In the data rows, zero lies at 7.5, halfway between 7 and 8.
Here are some points, one per row:
< 5  8  6  7  4  5  7  8  9  9  8  8  9  5 12  8  8  7  6  8 10  9  7  9  9  8  6  9  7  6  8  7  6  7  8  4  8  8  8  0  9  4 10  9  7  7  8  8>
<11  8  0  6  4 10  8  6  6  7 10  7  7  8  6  6  6  7  4  8  7  9  7  5  9  7  8  8  6  6  8  9  9  7  9  7  7  7  7  8  7  6  6  6  7 10  8  4>
< 8  7  7  8  8  9  5  7  9  9  7  7  8  4  9  8  7  6 10  6  7  6  6  8  6  7  4  8  8  5 12  9  9  5  7  5  9  7  6 11  7  7  7 10  8  5  7  9>
< 5  5  9  9  8  7  7  7  5  9  7  9  9  8  8  8  9 10  7  8  2  5  6  7 10 12  7 10  4  8  6 10  5  3 10  8  8  7  7  8  4  7  6  9  9 10 12  7>
< 7  8  8  9  9 11 11  4  9  5  6  5  7 11 10  8  7  6  4  5 10  9  8  9  7  8  5  8  5  4  4  7  7  8  9  7 10  8  8  8  5  5 10  7 10  8  8  7>
< 5  9  9  6 10  8  6  8  7  8  8  7  9  8  6  8  6  8  7  8  9  9  6  4 10  9  5  9  6  8  7  5  5 11  7  8  5  8  8 14 10  3  9  6  8  3  7  7>
< 6  9  8  8  5  4 12  7  8 10  8  7 12  8  7  5  5 11  5  6  8  8 10  7  6 10  5  4 11  8  7  6  6  9  7  7  7  7  9  9  5  8  9  6  6  8  8  8>
< 8  6  6  5  6  8  8 12  4  7  6  7  8  8  7  4 11  9  9  8  7  8  6 11  3  7  7  4  4  7  6  4  5 10 10  8  5  8  8  8 11  4  7  9  7  9  6 11>
< 4  7  7  6  9  7  6  7  7  2  9  8  6  9  7  6  6  7  8  8  8  8  9  6  7  2  8  9 10  8  8  9  5  8  6  7  6  5  8  9  4  6  5  7  6  8  8 10>
< 8  6  6 11  8 10  6  6 10 11  4  8  8  8  7  8  7  7  5  8  6  8  7  6  8  7  7  8  6  7  7  8  9 11  6  6  5  4  8  7  9  4  4  8  6  8  5  9>
< 7  9  8  5  5  8 11  8  7  9  9  7  5  9  6  7  9  7  6  8  9  8  8  3 10  8  6  7  8 10  5  8  8  8  9  7  8  9  6  7  5  8  7  7  6  4  8  7>
< 5  7  8 11  7 13  8  5 14  1  9  7  6  7  7  8  8  9  5  6  5  7  7  7  6  8  8  9  8 11  6  9  7  8  8  8  7  8 11  8  9  8  8 10  6 10  9  8>
< 8 10  7  9  5  5  8  7  3 12  9  5  7  9  8  8  7  4  8  6 10  6  6  8  9  7  7 10  7 12  8  7  7  9  6  8  7  8  6  5  8  7  8  7  9 10 11 10>
<10  8  7 10  9  5  4  9  9  8  7  8  6 11 11 10 10  9 10  9  8  5  9 13  9  6  9  3  7  6  3  8  7  8  6  9  7  7  9  7  7  6  9  5  5  7 10  8>
< 5 12  7  8  7  7  8  6  7  7  7  4  7  4 10  9  5  9  8  9  7  8 15  7  7  6  6  9  1  7 11  7  8  9  9 12  7  9  8  4  8  8  7  7  7  8  8  9>
<10  2  8  7  7 10  8  7  9  8  9  6 14  9  7 10  8  3 10  8  9  8  8  8 11  7  8  4 10 10  7  7  6 10  9  9  4  7  7  3  9  9  9  5  9  5  8  7>
< 7 15  8  9 10  5  9  8 10  6  6 10  5  9  4 10  6  7  9  7  9  9  5  8  7  8  7  0  5  7  9  8  8  8  7  9  8  5  6  6  6  9  6  8  7  7  9  8>
< 9  7  6  7  8  7  6  5  6 11  5  9  7  6  3  7  8  7  5  6  7  0  8  8  9  3  8  7  8  8  9  7  3  2  7  9  7 13  7 11 10  6  7  6  7  7  6  7>
< 8  6  8  9  8  9  8  7  8  9  3  7  7  8  4  8 10  7  6  7  7  7  8  8  9  9  5  9  9  4  5  9  7  6  8  6  4  8  8  9  9 13  5  8  7  4  9 10>
< 8  7  8  7  7  3 12  7  6  8  2  9  9  6  8  8  9  8  7  5  8  8  7  8  8  6 12  7  8  7 10 10 11  5  8 11  6  9  9  9  7  7  6  8  8  6  8  7>
< 9  8  7  8  8  6  6  3  6  7  8  7  9  9  7  5  8  6  7 10  6  7 10 10  9 10  7  5  9  8 11  8  9  7  9  6  7  7  5  8  9  5  9 11  4  8  8  7>
< 9  4  5 10  6  6  7  8  9  8  8  8  6  7  7  9  9 11  5  7  7 10  3  8  4  6  6  9  8  7  9  4  8  5 12  8  6  8  7  6  9  7  7  4  7  7  8  6>
< 7  6  6  9  5  8  8  7 10  6  8 11  4  9  8  7  8  8  9  8  7  9  9 10 11  9  8  4  9 10  6  5  8  9  6  7 12  9  7  7  8  6  4  9 13  3  7  7>
< 6  7  9  9  8  7  9  9  8  9 11 10  9  4  8 10  8  8 11  6  9  5  5  7  7  7  4  9  8  5  5  6 10 10  7 10  7  6  8  9  9  7  6 10  7  8  7  3>
< 8  7  8  7  6  8  8  9 10  8  6  5  7 15  8  6  9  8  7  7  7  6  9  7  7  7  6 10  8  8  9  9 10  8  9  6 10  6  7  8  7  6  8  6  7  7  8  8>
< 5  5  7 10 10  8  8  8  6  9  7 12  8 13  9  7  6  9 10  7 10  4  7  7  9  8  9  7  8  7  8  8  6 10  6  9  7  4  7  4  9 12 10  8  5  6  3  9>
< 9 10  7  6  6 10  4  9  9  8  7  9  8  6  8  8 11 11  8  5  9  8  7  6  9  6 11  6  9  6  4  8 10  9  7  9  6  8  6  9  8  8  9 12  8  8 10  9>
< 9  7  7  8  8 10  8  9 10  9  9  9  6  7  5  8  8  7  7  6  8  9  7  8  6  8  8 11  4 11  6  9  8  3  4  8  5  8  5  6  6  9  9  7  8  8  4  8>
< 6  8 10  7  6  7  6  8  7  7  6  9 10  7  8  6 15  7  8  9  7 11  7  3  7  5  5  4  8  9  8 10  4  8  4  7  8  8  7  7  7  8  8  7  6  8 10  7>
< 5 10  8  8  6 12  7  7  6  4  7  8  6  7  9  8 10  4  8  5  8  4  8  5  6  9  6  7 11  7  7 10  8  7  8 10  6  9  8  8  6  9  8  8  8  7  3  5>
< 9  9  7  8  8  5 11  8  9  5  3  8  8  8  7 11  4  8  7  8  7  9  8  6  8  8  7  8 10 12  8  8  6 10 11  5 11  6  2 12  7  7  9  6  8  9  6  9>
< 7  7  8 11  9  5  7 10  4  7 10  4  6  7  2 11  9  9  8  8  5  8  8  9  7  7  7  7  8  8  6 10  9 11  6  9 10  7  7  5  7  6 10  6  8  6  4 11>
< 7  9  6  5  8  4  6  8 11  6  5 10  9  8  8  1  6  6 10  7  8  9  5 10  8  9  7  9  6  8  8  7  7  7  9 11  5  5  7  8  5 10  7  4  8  4  7  7>
< 5  8  6  6  7  6  8  7 10  8  9  7  9  7  9  8 10  6  4 11  8  9  8  9  6  7  8  9  8  9  9  7  6  6  7  7  7  4  6  7 10  8  7  9  6  7 12  6>
<10  7  9  8  9  7  8  6  7 11  8  7  7  7  9  7  4  9  9  5  6  6  6 10  5  2  9  4  4 10  9  8  6 10  9  5  2 10  6  4  6  7  6  8  5  7  5  0>
< 7  9  7  5  7 10  6  9  5  7  8  8  9  7  8  6  8  7  6  7  3  6  5 12  7  9  8  7  6  9  8  7  6 13  8  7  9  8  7  6  7 10  9  8  8  7 10 10>
< 8  8  7  8 11  8  7  9  9  6  7 10 10 12  4  8  8 12 10  7  9  5 12  7  7  8  8  9  6  9  8  3 11  5  6  8  8  6  7  3  8  7  7 10  8  7 10  5>
< 6  7  7  4  9  7  8  7  7  9  7 11  6  7  8  9  7  8  4  8  9 11 10 10  8  6  2  9  8  7  6 11  7  8  8  8  7  5  6  3  8  9  7  9 10 10  5  6>
< 7  5  6  7  7  9  9  7 13 10  8  7  6  6  8  8  5  7 12 10  4  8  8  6  4  8  9  6  9  8  6  8  8 10  7  7  8 12  8  8  7  8  8  6 10  9  7  7>
< 7 11  9 10  4  6  5  7  7  5  5  7 10  8  4  6  8  5  9  6  4  8  6  9  9  4 11 11  7  5  8  5  8  8  8  5 11 11  8  5  8 10  6  4  8 10  6  0>
<11  9 11  6  8  7  8  6  6  8  8  9  6  7  6  8  7  6  5  9  7  8 10  9  5  7  6 11  7  9  9  9  7  9  8  7  8  6 15  8 10  7  7  7  9  8 11  6>
< 9  8  9  6  2  9  8  6  8  6  6 10  2  4  6  7  7  8 11  8  8  8  9  8  6 10 10 10  8  8  4  7  9  9  8  7  8  8  7 11  7  8  8  6  3  6  8  8>
< 9  4  7  7  4  4  2  6  5 10 13  9  8 10  7  7  6  6  7  4  9  9  7  8  6  7  8  8  7  6  7  7  7  9  8 11 11  8  6 12  7  8  5 12 11  9  7  7>
< 8  8  9 12  8 11  3  8  5  7  6  7 10  6  9  8  7  9  8 13 11 11  8  6  4 11  9 10 10  9  6  8  5  5  5  7  5  6  7  8  7  9  8  7  6 11  6  5>
< 9  7  6 10 10  5  7  9  9  6  7  5  6  7 13  8  7  6  9  6  9  7  6  7 10  8  6  7  8 11  4  5  9  8  7  8  9 10  9 10  8  9 10 11  7  9  8  7>
< 8  6 11 11  7  7  9  8  6  5  7  6  6  6  9  4  7  6  3  4  8  7  8  8  8  9  7  7  7  6  7  8  9  5  7  7  8  7  3  8 10  7  3  8  8  8 11  7>
< 7  4  4 11  6  8  8  8  2  2  5  8  9  6  8  8  7  5  8  9  7  6  7  7  7  6  9  7  7  8  8  8  9  7  6  6  8  7 10  9  5  8  3  6  9  5  9  9>
< 9  7 10  7 10 10  8  7  2  9  7 14  8  7  8  6  5  9  9  9  7  8  8  6 10  8  4  9 10  8  8  6 12  5  8  7 11  9  8  7  8  8  7  4  7  8  8  9>
< 9 10  8  5  5  8 11  8  7  6  9  6  9  7  8  6  6  8  5 10  4  7  5  8  8  4  7 11  8  7  7 10 10  7  5  8  6  6  6  9 11  8  9  8 10  8  7  7>
<10  8  9  5  5  6  6  6  6  5  8  9  8  4  7 10 10  7  7  8  7  6  6  7  9  7  9  7  6  6  8  5  7  8  6  7  8  1  5  6  5  8 10  8 10  8  6  5>
< 6  8  8  7  6 10  7  2  5  8  8  6  6  6  9  7  8  9 14  8  9 10  6  7  9  6  9  9  4  7  6  8 10  6  8  6  7  8  8 10  7  8 10  7  9  7  9 10>
< 5  8  8  7  7  5  7  7  8  9 10  7  6  7  8  9  7  7  8  7  3  9  7  8  7  4  9  3  8  8  6  7  8  2  9  9  9  5  8  7 11 10 10  4  8  8  7 10>
<11  9  5  5  9  9 10  8  7  6  8  6  8 10  7 11  7  6  8  6  5  7  7  4  5 13  9  5  8  6  7  9  2  5  7  8  6  8 10  6  9  6  7  7  9  9  9  8>
< 4  9  8  4  8  9 10 10  7  8 10  9  9  8  6  8  7  6  6 12  8  4  8  9  6  7  8  7  6  5  7 13 10  6 11  5 10  8  7 12  9  7  7 11  8 10  7  5>
<12 10  7  8  5  9 10  8 10  8  9  6  9  6  7  7  8  8 11 10  5  8  9  9  9  6  6  8  8  9  7  5  5  4  8  7  6  8 11  7  3  8  6  9 10  7  2 12>
< 6  6  9  5  7  7  5  7  4  9  4  6  6  9  8  8  6  8  5  6  6  8  7  5  7  8  9  7  9  8  9  5  9  4 11  6  6  8 10  4  9  8 10 13  8  2  6  6>
< 6  6  6  6  9  6  5  9  7  5  9 10  6  9 11  9  9  5 11  4  7  9 10  7  9  7  8 10  8  6  9  5  6  7  7  4  7  7  6  8 10  9  5  7  7 12  5 11>
There is one direction along which these points spread out most. Where along it does each point below lie, from 0 to 99? The average is 50, and the first point in the table lies past the average. One standard deviation of the points above along it is 16.
< 8  6  8  8  4 10  7 15  6  9  7  9  7  6  7  8  2  6  6  6  9  9  9  9  9  5  8  6  7  7 12  6  5  8  7  9  8  7  9 11  8  7 12  8  9  8 11  7> 48
< 6  7  7  7 10  8  7  7  7 10  7  8  7  2  6  6  9  7  8  2  7  8  8  8  5 11 12  6  8  8  8  7  8  7  7  5  8  5  8  8  8  6  9  4  9 11  6  8> 49
< 6  7  9  9 15 10  9  7  6 10  8  8  6  8  7  8  9  8  9  7  8 11  7 10  7  7 10  9 15  8 11  7  8  8  7 11  4  9  7  6  7  6  8  8  9  6  9  8> 64
< 8  6  8  4  9  7  7  7  7  7  5  5 12  6  9  8  5  6  6  8  8  6  7  9  4  7  7  6 11  9  6  5  6  9  6 10 14 10  6  5  9  8  9  7  8  5  9 10> 62
< 7  9  9  5  7  9  8  7  7  7  8  5  6  8  5  7  3  9  5  8  6  7  8 10 10  8  7  8 10  8  5  6  7  6  6  4  6 10  6  7  4  8  3  5  5  8 10  7> 37
< 8  8  4  5  9  8  8  9  6  8  9  6  6  7  9 10  8 10  9  8  9  7  8  8 10  7  6  7 12  7  7  7  7  9  4  9  8  6  8  8  7  7  9  7  3  7  8  5> 63
< 8 10  8  7  5  8  8  6  7 10  8  6  7  8 10  9 10 10  5  6 10  8  6  7  5  9 11  9  6  8  9  7  9  5  7  8  8  7  8 11  8  8  5  7  8  4  5  7> 36
< 8  7  8  8 11  5  6  8  7  9  9 10  7  5  9  6 10  8  6  9  8  5  8  3  6  8  8  6  4  6  7  5 10  9  7  0  5 11  6  9  6 10  9  9 12  7  7  8> 48
< 5  6  9  6  6  6  9  7  9  6  6  2  3  7  5  7  8  7 12 11 10  5  7  8  6  8  6  8  9  8  9  7  7  9  9  8  8  4  9  6  8  8  8  8 10 13  9  8> 51
<10 10  9 11  9  6  9  7  9  7  8  7  7  6  6  3  6  5  6  9  7  7  7  5  6  7  9 10 11  4  5  7  6  8 10  9  7  8  8  4  5  5  7  8  8  7  8 11> 46
< 7  6  9  7  4  6  7  9 10  2 10  9  8  6  9  8  7  8  6  9 10  5  6  8  8 11  6  8  8  7  9 11  9  5 10  9  7  9  8  6  7  5  5  4  7  8  6  8> 38
< 8  3  7  7  8  4  6  6  8  7  7  9  8 10  6  8  9  7  9  8  8  9  8  9  7 10  8  7  5  5 11  7 11  8  2 12  5 11  5  8  7  7  9 10  5  9  8  8> 62
< 8  8  8  9  7  8 11  7  9  7 11  4  6  7  6  7  6 10  6 10 10  7  3  7 13  7  8  7  6  5 12  7  5 10  9  6 11 10 10  7  7  9  6  7  6  9  6 10> 47
< 8  4  7  9 10  5  9  9  7  5  9  5 10  8  7  8  8  8 10  7 11 10  9  9  6  6  7  8  7  7  7 14  8  6  6  3  8  7  7  7  9  8  8  7  5  3  8  8> 57
< 9  6  7  7 13 10  4 10 10 10  8  4  7  6  9  5  7  7  5  7  6  8  7  4 10  9 10  7  5  6  7  8  8  9  8 10 14  7  8  9  4  9  6  7  4  6  5  6> 48
